Here are some points, each followed by its number:
[-0.3  1.2  3.2 -1.8 -4.   0.4  0.8 -0.4  0.1 -3.6  3.3 -0.7 -0.6  0.8
 -3.7] 0
[ 0.8  0.3  0.7 -1.8 -1.2  0.5 -1.3 -0.4 -0.3 -0.6 -0.7  1.1  0.1 -1.1
 -0.8] 1
[ 0.8 -0.8 -1.5 -0.9  1.  -0.5 -1.7 -0.1 -0.2 -0.2 -0.3  0.5 -0.1 -1.
  0.7] 2
[-0.9 -0.2  1.1 -0.4 -1.3  0.7  0.1 -1.6 -0.6  0.3 -0.1  0.4 -0.3  0.3
  0. ] 3
[-1.8  0.6 -1.3  1.3  0.7  0.   2.   0.7  0.5  1.2 -0.9 -0.7  0.5  0.6
  0.5] 4
[ 0.5  0.3  2.5  0.5 -2.4 -0.8 -0.3 -1.4 -0.8 -1.6  1.4 -0.9  0.  -0.2
 -1.4] 5
[-0.1 -0.5 -4.7  0.1  4.2 -0.5 -2.9  1.1  0.8 -0.4 -1.6  0.  -0.4 -0.5
  3.2] 6
[ 0.5 -1.7 -0.1 -1.   0.6 -1.5 -1.9 -0.7  0.3 -0.1  2.2  0.1 -0.4 -2.2
 -0.3] 7
[-0.3  0.1 -1.1  0.2  0.6  0.2 -0.3 -0.6 -0.8  0.8 -1.3  1.4 -0.6 -0.2
  1.1] 8
[-0.6  0.3 -0.1  0.6  0.3 -0.7  1.2  0.1 -0.2  0.8 -0.5 -0.6  0.6  0.4
  0.1] 9
[-0.5  0.3  0.9  1.7 -1.2 -0.3  2.1  0.8  0.8 -0.7  1.3 -1.7  0.9  1.
 -1.1] 10
[ 0.3 -0.2  0.6  0.5  0.  -0.3  0.2 -0.1  0.  -0.2  0.5 -0.4 -0.1 -0.3
 -0.3] 11
[-0.5  0.7  0.9  0.3 -0.9  0.1  1.5  0.  -0.1  0.2 -0.1 -0.4  0.5  0.6
 -0.7] 12
[-0.5 -0.2 -1.1  0.2  0.9 -0.1  0.6  0.3  0.5  0.2 -0.4 -0.8  0.2 -0.3
  0.5] 13
[-1.3  0.5  1.4 -1.1 -3.9  2.6  1.5  0.5 -2.6  1.2 -2.   0.3  2.3  1.1
 -0.5] 14
[-1.2  0.7 -0.1  0.3  0.4  0.6  0.5  0.3  0.5  0.3 -1.2 -0.7  0.1  1.2
  0.3] 15
[-0.2  0.5 -1.  -1.2 -2.   1.9 -3.8  1.4 -0.5  0.5 -6.3  3.4  1.5 -0.7
  1.9] 16
New points follow, each followed by the numbers of its two nearest points above by angle, seen from the average point of the numbered points, nearest first.
[-0.1 -0.2 -0.4  0.5  0.5 -0.4  0.2  0.3  0.3  0.  -0.2 -0.3 -0.2 -0.1
  0.3] 13 6
[-1.1  0.4 -1.5 -0.7  1.7  0.2 -0.4  1.1  0.3  0.6 -3.4  0.9  0.3 -0.3
  1.8] 6 8
[-0.2  0.6  1.3  0.3 -1.2 -0.2  1.5 -0.1 -0.3  0.1  0.1 -0.6  0.2  0.4
 -0.8] 12 10
[ 0.2  1.1  2.  -0.5 -1.6  0.8  0.9  0.  -0.5 -0.6  0.6 -0.1  0.5  1.
 -1.1] 0 12
[ 0.2 -0.2 -0.7 -0.3  0.5  0.  -0.5 -0.1  0.1  0.1 -1.3  0.2  0.2 -0.1
  1. ] 6 2
[ 0.6 -1.2 -0.1  1.9  1.2 -1.7  0.5 -0.1  2.1 -0.8  3.9 -1.8 -1.8 -0.7
 -0.1] 11 7
[-0.3  0.6 -0.3 -0.6  0.1  0.1 -0.4  0.3 -0.2  0.1 -1.5  0.4  0.2 -0.2
  0.5] 16 8
[-0.1 -0.1  1.1  0.5 -0.9  0.4  1.2  0.2  0.8  0.5  0.7 -0.7  0.8  0.2
 -0.8] 10 12
[-0.2 -0.3 -0.3  0.7  1.  -0.4  0.3  0.4  1.1  0.3  0.2 -1.2  0.4  0.5
  0.2] 13 9
[ 3.6  1.1  1.8 -2.8  6.   2.6 -1.6 -0.7 -1.6 -3.2  2.8  4.3  0.7 -0.9
  2. ] 2 1
[ 0.7 -0.9 -1.   0.2  0.8 -0.3 -1.3  0.   1.2 -0.8  1.3 -1.   0.  -0.4
 -0.1] 7 2
[ 0.2 -0.7 -1.2 -0.3  1.5 -1.  -0.9  0.2  0.3 -0.1 -0.9  0.3  0.7 -0.3
  1.3] 6 2
[-0.1 -0.5 -0.9  0.1  1.1 -0.4 -0.3  0.  -0.1  0.6 -0.9  0.1 -0.1 -0.2
  0.9] 6 8
